Where one turn sends some rows of the set: a few examples, then the rows asked
Zak: 1.173 -0.524 -0.385 -1.489 -3.426 -0.463 -0.575 0.351 -2.482 -0.702 0.232 0.076 0.489
suseg: 2.020 -0.264 -1.627 0.321 -0.554 1.784 0.723 0.905 -1.694 -1.894 2.564 0.734 1.528
Roni: -1.247 -0.042 -2.482 -0.274 -3.052 0.933 -2.345 -1.592 0.287 -0.958 -0.690 -0.016 -1.759
fekol: -2.206 1.623 0.661 -0.656 0.860 -1.678 -0.373 -1.848 0.047 0.606 0.344 -0.768 -1.979
sagi: -0.396 1.222 -2.253 -0.843 1.085 -1.640 0.145 0.260 -0.081 -1.275 0.200 -4.393 -0.515
Nov: -0.522 0.236 0.388 0.702 -3.930 -1.131 0.436 -0.322 0.068 -0.958 -0.103 1.258 1.253
vugo: 2.946 -1.274 -0.327 1.927 -0.276 2.674 -0.774 -0.991 -1.317 -0.861 -0.187 -0.428 1.924
Nen: -0.605 0.254 0.579 0.638 0.079 -0.981 -0.299 -0.335 1.001 3.067 -2.782 -0.904 0.822
fuz: -0.839 2.463 -2.045 0.044 1.832 1.518 0.543 1.064 1.207 -2.874 1.708 -0.705 0.753
Situn: -2.124 0.079 -2.474 -0.445 -0.880 -2.305 -0.108 -1.309 1.873 -2.245 -0.399 -0.341 -1.250
zinul: 0.212 0.499 2.610 0.166 2.265 -1.142 0.666 0.591 -0.931 1.114 -0.832 -1.671 -0.163
Kiguz: 1.454 -1.559 -0.466 0.322 1.204 0.060 1.385 2.251 -1.663 1.420 0.803 -1.188 1.707
furo: 0.253 2.103 -1.451 -0.178 2.343 -0.555 -0.025 0.104 1.023 -3.797 -0.277 -2.734 0.028
Nomi: 0.130 -2.535 0.314 -0.482 2.966 0.488 -1.352 -1.870 -1.507 -0.090 -1.108 -0.637 0.536
Tapiz: -2.050 -0.308 -0.149 1.519 -0.988 -1.165 0.494 -2.228 1.787 -0.032 0.225 1.680 1.328
fupep: 1.363 -0.761 0.214 1.148 -0.661 2.300 1.422 1.594 2.809 1.724 1.099 -0.582 -0.339
dakat: -1.163 0.661 -1.932 1.314 0.519 0.665 1.496 3.232 1.563 -1.305 1.573 -1.307 0.942
vuku: 1.263 0.175 2.114 1.123 -1.730 0.392 0.965 0.911 1.998 1.392 0.074 -2.434 -1.717
Fuv: -1.619 1.731 0.893 0.209 -1.837 -0.251 -2.044 -1.443 0.764 0.016 -2.544 -0.085 -1.497
vev: 1.282 -0.181 -0.335 1.102 0.601 1.765 -0.173 -0.765 -0.574 3.306 0.093 -0.574 2.023
navap: 1.903 -0.115 -1.877 -2.060 -0.692 0.001 -1.087 -1.756 2.231 -0.889 -0.619 -2.810 -2.321
tono: 2.561 -0.687 -1.593 -0.841 0.741 1.824 -0.876 -0.843 3.367 -2.697 -0.888 -1.088 -0.548
Tavel: 1.186 -2.548 -2.865 1.346 -2.107 1.236 -1.216 -0.738 -0.091 -2.034 -1.058 -0.681 0.335
gegu: 0.818 0.202 -1.597 0.728 -1.835 -0.176 -0.015 -0.301 0.671 -4.926 0.501 0.572 0.248
Fivof: 1.431 0.986 0.712 -0.899 -1.845 -0.076 -0.725 -1.121 1.208 0.719 0.350 -3.130 -3.084
peto: -1.867 -1.204 0.314 0.938 2.191 0.299 -0.297 -2.970 0.796 0.017 0.214 0.781 0.801
bubas: 1.382 -2.550 -0.804 -1.877 -0.097 -0.143 -1.200 -0.234 -2.965 -0.051 -0.528 -1.075 0.197
zemo: -0.225 1.397 0.755 2.110 -0.074 -0.242 1.465 3.147 -0.450 -1.463 0.821 -2.847 -0.012
Tepe: 1.864 -0.320 -0.612 0.223 0.634 3.439 0.071 0.431 3.081 -0.755 0.962 0.394 -0.109
dob: -0.483 2.283 -0.165 0.400 0.279 -0.362 0.386 1.177 -1.393 -0.362 2.147 -3.958 -1.387

bubas moves to -> Nomi
sagi moves to -> furo
And these:
fupep moves to -> vuku
suseg moves to -> Kiguz
vugo moves to -> vev

Where one turn sends some rows of the set: a few examples, then the rows asked
tapab: 0.241 2.075 -0.336 1.329 -1.791 0.217 0.902 4.150 -1.670 1.056 0.219 1.251 -0.096
zepu: 0.654 1.294 -0.010 1.092 -0.592 -1.503 -1.048 4.280 -1.035 -0.160 -0.788 1.123 -0.128
Vel: -0.605 -0.351 -0.459 0.461 -1.493 0.674 1.823 -0.607 -0.487 0.015 -2.295 -3.789 -0.858
mizof: 2.030 1.012 -0.822 -0.310 -1.903 1.570 1.884 1.530 -0.192 0.100 -0.429 -3.318 -0.824
nenir: 1.361 0.236 -1.820 0.148 -2.032 -1.251 2.869 -0.579 -0.246 -0.605 1.597 3.479 -0.065
tikeb: -0.523 -0.144 0.927 0.018 -0.227 -2.895 3.614 -1.634 -1.584 0.373 -1.628 1.546 0.819
zif: 1.229 0.576 -0.199 0.107 -1.231 -0.018 4.843 1.059 1.083 -0.136 -1.102 -2.333 0.182
per: -0.776 -2.130 -1.953 0.207 -0.644 -1.439 -0.749 -2.062 -1.901 -1.178 0.048 1.843 -0.807
kevak: 1.100 1.159 0.623 0.670 -1.149 1.575 -1.026 1.972 1.137 -0.448 0.969 2.909 0.431
tiva: -0.688 -2.051 -0.563 -1.458 -0.861 1.181 -1.625 1.721 1.598 0.090 2.173 0.693 0.377
Rer: 0.225 -2.103 -1.959 0.943 -1.627 -0.826 1.004 -0.997 -3.843 -0.757 -0.292 0.423 -1.374
Vebo: -0.036 -1.614 0.529 -0.187 -1.837 -1.548 -0.108 4.759 -1.156 0.926 0.284 -0.873 -0.556
nani: 1.799 -0.363 -1.870 0.837 -2.639 -0.733 3.631 -0.013 -2.617 -0.356 0.783 1.521 -0.917
nasek: 0.211 0.572 0.222 -0.721 -0.269 -0.415 4.210 0.322 3.313 -0.183 -0.223 -0.078 1.264
Pado: -0.746 0.182 -1.213 1.120 -0.291 1.324 0.992 3.792 -3.245 0.729 0.181 0.219 0.011
meri: 2.327 1.069 -0.932 -1.256 -0.418 1.152 2.685 1.653 2.232 -0.485 0.909 -1.209 0.608
Raril: -1.301 0.037 0.609 -0.204 -0.518 -1.830 1.857 -3.396 -0.722 0.354 -1.212 1.955 0.726
Nof: 1.880 0.231 -0.540 -0.220 -0.046 -2.188 4.374 -1.248 -1.303 -0.674 -1.229 0.274 0.611
zinil: 0.054 -0.844 -0.636 0.141 -1.149 -3.139 0.254 -0.903 -0.045 -0.966 0.306 3.940 -0.147
benuk: 0.544 -0.877 0.358 -0.113 -2.533 -1.207 0.531 4.831 -0.808 1.161 0.603 -0.751 -0.666
neba: -0.231 -1.912 -0.107 0.814 -1.216 -3.432 -0.062 -0.399 -2.307 -0.833 -1.019 2.158 -0.959
Sak: -0.745 0.374 0.412 0.437 -1.399 -2.153 1.485 -2.843 -2.233 0.502 -2.239 0.191 -0.222
gos: -0.005 -0.968 -0.738 -1.298 -1.807 1.670 -0.704 1.937 1.974 0.428 2.646 0.909 0.313
zan: -0.062 -1.396 -0.314 -1.369 -1.265 0.833 -1.262 2.099 2.256 0.116 2.313 1.179 0.400
Navaf: -0.345 0.706 -1.143 -0.660 -1.624 2.546 -0.490 -0.618 0.251 0.393 -0.172 -2.822 -0.748
sos: 1.757 0.210 1.233 -0.933 0.084 -1.149 3.633 3.441 1.413 -0.010 -0.025 -0.366 0.944
Tuv: -2.185 -0.341 0.888 0.059 -1.696 0.849 -0.914 0.247 -1.384 1.390 -1.564 -2.638 -0.995
Fenag: -2.383 -0.649 -0.197 -0.212 -0.604 0.532 -0.024 -2.068 1.127 0.028 -1.863 -2.169 -0.202
zokiz: -0.398 -1.874 0.039 -0.084 -1.950 -0.665 0.092 4.387 -1.778 1.143 0.412 -1.417 -0.706
bidu: 1.630 0.732 -1.102 0.263 -1.290 -1.438 2.306 -2.540 -1.951 -0.561 -1.880 -1.094 -0.486
faba: -2.572 -0.889 1.903 0.308 -0.805 -1.734 0.747 -0.272 0.347 0.593 -2.944 -1.596 -0.198
gubus: 0.091 0.357 -0.279 0.680 -0.959 3.559 0.437 1.660 -0.391 0.220 1.643 2.302 0.558
pak: 0.297 0.427 -1.601 -0.453 -0.983 1.741 2.830 -1.165 1.577 -0.442 -0.561 -2.617 0.057
dipib: 0.704 -0.722 0.352 0.296 0.712 1.014 -2.402 1.820 0.533 -1.453 0.188 2.070 0.471
fal: 2.126 0.469 -1.496 -0.456 -0.213 -0.756 2.972 -2.925 -0.387 -1.146 -0.767 0.071 0.476
Sanet: -0.677 -1.739 -0.951 -1.299 -1.433 2.061 -0.978 1.616 1.321 0.506 2.541 0.480 0.275
mumek: 0.612 -1.082 -3.229 0.206 -1.632 0.535 1.899 -1.696 -2.177 -0.814 1.255 1.383 -0.758
lok: 1.350 -0.252 0.002 0.776 -2.275 -3.327 2.453 0.622 -1.181 -0.425 0.205 3.307 -0.518
Bupo: 0.159 -1.103 -0.118 -0.054 -2.589 -0.267 0.695 4.559 -1.529 1.349 0.791 -1.248 -0.775
goz: 0.198 0.627 -0.838 -0.052 -1.220 -0.721 0.947 -4.031 -1.038 -0.345 -1.412 0.033 -0.189
Torez: -0.845 -0.527 1.674 -1.566 1.068 -1.303 2.022 2.085 2.503 0.331 0.261 1.362 1.668
Bef: -0.715 -0.075 2.133 -0.036 -0.551 -2.430 3.798 1.393 1.859 0.419 -1.773 -0.148 0.843
kipu: -0.336 -1.579 -0.569 0.360 0.882 3.006 -0.936 1.525 -0.994 -0.789 0.876 1.501 0.564
bikik: -2.525 -0.436 1.660 -0.608 0.016 -1.640 1.332 -0.594 2.777 0.218 -1.506 0.416 1.024
Mosu: -0.317 -0.630 -0.805 0.862 0.917 -0.463 -0.968 3.917 -2.584 -0.446 -0.899 0.051 -0.040
bof: -3.552 -0.874 1.482 -0.854 -0.194 0.123 -1.216 -0.166 0.483 1.278 -0.793 -0.211 0.290
zozu: 0.562 -0.182 -0.102 -0.671 0.456 -1.801 3.896 -2.291 -0.050 -0.517 -0.495 1.944 1.355
fak: -2.478 -1.182 2.962 -0.602 0.225 -1.920 0.935 2.141 0.259 1.266 -1.260 0.354 0.738

Vel moves to -> nasek
Sak moves to -> fal
gubus moves to -> zepu
And these:
mumek moves to -> lok
fak moves to -> Navaf
tiva moves to -> Bupo

